(in the rows, 128 means zero)
A: 5 groups of rows, each row roughly a mix of its group's hidden directions:
A (181 x 11):
[[ 81 142 152 121 118 101 109 119 126 130 178]
 [ 78 153 139 149 110 134 109 171 135 127 107]
 [103 117 133 136 181 139 111 164 126 101 103]
 [130 119 117 118 145 131 106 116  93 189 106]
 [194 125 110 141 128 159 139 150 114 137 134]
 [ 99 155 133 141 110 143 112 186 121 121 103]
 [149 143  81 143 183 129 139 117 141 123 141]
 [140 126 131 131 123 133 150 145 161  64 152]
 [149 148 123 153 114 139 103 143  73 149 102]
 [140  93 108 109 167 148 127 148 157 122 165]
 [151 142 102 123 161  84 130 106 129  91 108]
 [115 168 148 153  97 110 130 113 104 118  86]
 [103 104 172 146 118 141 156 131 138 109 170]
 [159  93  86  86 133 131 148 118 116 132 147]
 [ 96 159 178 166 123 124 121 144 127 135 109]
 [159 125 108 132 155 153 129 167 167  99 121]
 [106 125 106 121 101 115 137 131 136  77 173]
 [142  91 137 156 168 136 148 131 171 147 129]
 [115  72 129  93 116 137  97 154 123 147 124]
 [118 165 114 114 100 113 107 123  73 110 123]
 [137 114 111 107 155 135 119 114 100 190 124]
 [168 120 112  92 114 151 148 159 133 142 162]
 [118 146  86 140 114 118  96 154 163 115 158]
 [132 116 135 137 163 148 137  93  95 162  93]
 [175 112 109 136 145 153 151 133 134 126  80]
 [150 119 142 155 147 120  98 137 113 172  87]
 [124 185 124 129  98  92 123 111 150 128 151]
 [141 110 121 135 157 148 164 132 182 153 127]
 [134 107 145 138  94 118  84 122  99  87 132]
 [153 120 126 108  73  91 145 125 100 127 139]
 [141 114 112 128 145 148 169 132 185 148 140]
 [ 98  83 137 108 127 115 128 110 161 125 170]
 [119 140  90 143 151 177 110 128 164 129 144]
 [105 135 177 137 140 124 140 119  84 147 159]
 [137 108 169 113 141 141 157 101  91 143 100]
 [158 125  71 123 117 118 114 114 167 112 119]
 [144 111 126 145 132 173  95 176 112 139 132]
 [144 165 128  92 142 103  91 133 111 137  92]
 [152 117 147 111 126 164 151 151 127 146  76]
 [ 88 140 139 105 149 116 131 102  81 148 107]
 [ 66 135 135 110 139  97 111 101 143 116 124]
 [140 133  69 130 130 158 110 124 150 130 164]
 [135 132 110  90  76 121 139 138  98  97 132]
 [ 88 121 130 156 182 130 137 151 127 103 113]
 [158  96  97  80 144 110 146 109 122 120 136]
 [149 124 118 131 140 161 160 127 185 152 126]
 [130 112 144 127  96 116  83 138 105  81 139]
 [ 89 118 160  99 152 127 119 103  90 143 111]
 [122 115 107 109 117 143 135 182 100 106  95]
 [ 92 123 127 154 184 134 135 155 122 109 109]
 [119 164 119 102  80 121 108 128  91 107 124]
 [145 130  95 137 137  85  72 140 122 123 127]
 [163 113 102 146  94 130 142 145 169 105 150]
 [147 125 155  99  63 129 120 118 121 138 144]
 [123 136 175 117 135 150 156 143 112 110 174]
 [113 137 162 110 140 147 177 104 129 154 101]
 [134  82 113 148 142 163 101 128 137 166 146]
 [129 147 151 146 142 107 147  65 145 136 143]
 [117 172 147 161 102 108 130 108 116 115  91]
 [122 153 122 141 129  77 100 123 174 127 145]
 [115 163 117 109  95 114 108 125  75 109 126]
 [120 103 116 150 136 173 118 178 104 124 140]
 [122 131 167 126 142 143 152 140 114  94 180]
 [159 115 137 124 134 152 140 146 140  74 165]
 [177 119 127 115 106 148 133 136 137  90 167]
 [121  87 121 136 151 174 103 126 133 165 140]
 [187 121  95 134 125 156 124 152 127 138 104]
 [143 110 159 113 105  74 147 128  97 124 114]
 [121 137  97 118 122 108 105 100 141 171  86]
 [145 113  98 106 161 148 134 125 119 184 139]
 [132 113 177 121 146 134 155 105  93 143  96]
 [ 81 163 134 155 119 135 115 168 142 126 108]
 [116 114 151 130 137 177 185 128 127 135 118]
 [112  86 113 168 131 158 154 143 130 113 158]
 [123 152 111 147 192 137 110 135 129 155 116]
 [130 171 133 141 134 121 169 122 155  87 150]
 [162  80 113 156 143 147 136 115 127 120 165]
 [159 126 138 113 107 181 106 160 134 150 120]
 [161 100 113  87 119  92 150 102 121 139 142]
 [127 144 107 136 197 141 114 140 129 154 126]
 [176 163 115 128 116 133 167 119 159 128 112]
 [140  89 135 151 138 114 118 150 144 106 182]
 [ 89 165 125 122 128  83 138 148 134 134 162]
 [142  63 125 130 129 148 143  91 118 119 132]
 [149  95 128 154 129 117 120 155 149 104 179]
 [123 160 135 137 131 118 167 120 161  85 158]
 [125 121 133 131  91 106  94 125  86  89 146]
 [155 139 169 121 109 141 155 118 109 145 174]
 [158  97  79  94 122 144 144 116 128 132 151]
 [107 163 139 117 134 131 114 101  89 147  84]
 [ 84 141 174 150 135 124  93 147 132 137 114]
 [113 157 135 100  85 124  97 125  93 106 114]
 [159 122  95 149 151 117  75 153 118 121 126]
 [142 119 136 132 119 149 131 141 201 124 144]
 [142 170 140  90 134  95 106 105 129 144 100]
 [149 157 119 141 145 133 168 126 155  87 158]
 [100 123 123 139 156 126 166 129 111  75 149]
 [153  83 114 149 107 111  96 115 150 154 148]
 [ 84 146 169 121 112 119 117 116 124 145 171]
 [149 126 119 122 150 126 113 103  79 175 113]
 [142  90 151 154 154 145 115  95  96 144 109]
 [131 114 150 141 105 122  82 112  85 101 110]
 [147  87 108 145 155 151 155  91 123 140 151]
 [141 115 118 121 102 133 150 151 185 117 162]
 [154 126  85 110 107 127 122 124 177  97 127]
 [120 116  76 110 133 120  98 157 153 114 157]
 [150 127 154 103  64 128 121 118 117 142 146]
 [152 101  75  93 117 130 132 121 138 133 160]
 [164 126 125 156 116 140 118 156 183 114 145]
 [151 135  73 137 173 131 129 122 155 112 127]
 [158 148 101 118 159  95 132 104 131  89 108]
 [147 144 135  85  91 160 128 158 121 118 101]
 [154 175 135 169 117 119 126 114  89 116 121]
 [117 131  77 121 146 160 101 140 156 127 158]
 [123  80 114 127 129 159  95 135 127 166 152]
 [130 107 128 105 131 111 149  75 117 152 167]
 [165  96 114 155 130 128 172 124 147 160 136]
 [111 107 153 113 100 122 103  99  88 110  97]
 [166 139 129  98  75 131 123 110 125 159 141]
 [110 137 118  96  89 143 148 134 137  86 162]
 [ 97 124 186 133 126 141 142 156  94 128 134]
 [101 141 190  94 115 136 136 141 124 123 144]
 [166  87 139 154 143 163 130 122 162 136 121]
 [138 128 114 118 142 131 118 108  94 192 108]
 [167 144  93 110 110 119 125  89 155 155 133]
 [ 99 136 172 154 129 128 158 142  95 159 134]
 [161 115  92 143 159 123  86 157 120 123 113]
 [146 138 162 108 132 179 127 152 116 152 100]
 [105 159 173 175 132 130 118 129 142 127 101]
 [119 130 112 153 196 138 101 133 135 138 119]
 [133 114 178 112  94 149 137 152 122  99 151]
 [ 90 131 176 121  94 118 127 131  98 156 124]
 [131 102 111 146 133 161  98 183 110 133 132]
 [ 98 137 134 116 123  96 107 123  67 112 130]
 [121 102 158 153 176 155 136 123 134 159 108]
 [136 124  88 142 113 131  85 118 167 137 161]
 [119 144  80 137 115 126 104 161 160 105 152]
 [168  95 111 162 139 154 139 110 139 132 162]
 [120 166 141 133 111 109 122 107  94 164  91]
 [148 107 113 123 115 153  83 178 137 135 141]
 [124 140  88 153 185 115 138 108 149 132 123]
 [114 105 158 138 111 168 122 161 120 172 124]
 [102 149 136 161 114 133 127 160 166  86 126]
 [108 135 162 110 119 143 185  97 139 140 120]
 [159 113 106 138 104 140 155 142 183 120 144]
 [158  72 137 162 132 140 115 112 123 114 154]
 [105 132 163 117 124 152 183 100 138 144 128]
 [ 99 150 154 158  99 105 107 115 108 116  93]
 [ 98 110 178 143 116 135 140 162 107  99 138]
 [154 106 125  92 132 118 133  92  91 166 129]
 [115 117 126 123 141 189 141 154  95 114 109]
 [ 80  98 141 126 144 122  92 135  91 124 145]
 [153 103 115 106 133 176 164 109 101 136 122]
 [134 133 154 158 142 124 129  78 154 150 162]
 [102 170 162 168  98 141 119 133 134 145 127]
 [141 129 105 129 118  72 113 122 169 134 156]
 [108 144  85 150 179 113 128 120 132 146 106]
 [164 121 139 162 100 134  88 123  93 112 113]
 [120 136  92 137 143  82 122  98 138  97 158]
 [ 99 126 148 151 173 170 108 129 148 140 112]
 [149 132 115 106 116 150 117 165  88 167 108]
 [102 115 173 128  82 121 118 140  95 143 118]
 [131  72 148 114  90 136 124 107 125 104 106]
 [140 176 141 133 113  87 158 117 126  98 113]
 [160 146  77 127 151 121 136 101 157 124 151]
 [136  95 155 154 166 147 131 116 168 152 126]
 [148 150 167  98 133 160 134 140 114 145  86]
 [ 87 147 153 148 126  99 118  95  96 118 107]
 [149 134 171 104 115 157 151 140 120 114 171]
 [192 125 123 132  91 146 136 133 116 151 138]
 [178  82 121 120 120 123 124  86 127 130 126]
 [160 163 120 151 127 139 122 143 102 124  75]
 [121 149 118 102 118 147 147  99 104 150  75]
 [164 142 148 109  95 133 105 128 139 166  92]
 [108 139 175 138 142 129 144 124  83 152 156]
 [ 94 155 178 160 125 137 121 144 124 123  98]
 [111 144 144 111 111 103 153  89 105 150 167]
 [147 123 112 108 128 147 118 148  83 179 143]
 [115 153  95 120 125  90 113 106 129  92 164]
 [135 127  84 139 114 138  97 119 172 140 162]
 [117 124 109 130 170 134 138 135 171  79 128]]
one row of each group, then the others: which group is each in?
[133 102 139 139 119 112 108 157 155  95 177] -> <58>
[106  96 140 156 111 146 164 122 146 114 170] -> <86>
[122 110  92 125 178 142 109 157 139  97 125] -> <94>
[184 133 115 112  88 132 122 108 126 159 138] -> <85>
[122 146 127 149 127 144 101 177 137 112  81] -> <116>

[150 101 144  98 110  84 162 127  99 126 118] -> <94>
[118 135  91 144 161 165 110 132 168 138 149] -> <94>
[167 147 109 140  92 154 123 142 171 113 136] -> <58>
[152 101  76  95 104 134 133 131 122 126 158] -> <94>
[111 135 179 127 140 144 146 145  88 126 161] -> <85>
[105 143 123 121 122  96 108 124  64 110 136] -> <58>
[141 116 102 133 112 140 107 158 121 149  69] -> <85>
[130 119 177 134 125 152 151 157 105 102 161] -> <85>
[158  87 135 121 104 171 127 103 133 121  99] -> <58>
[ 92 136  96 102 129 106 106 111 167 118 101] -> <85>
[146 142  85 152 179 124 145 113 142 123 149] -> <85>
[ 83 131 125 144 115 103 107 117 126 130 184] -> <86>
[139 130 118 153 141 149 104 169 147 104  82] -> <116>
[149 114 122 163 167 105  97 128 121 160 101] -> <86>
[111 144 150 168 100 107 116 104 127  98  92] -> <116>
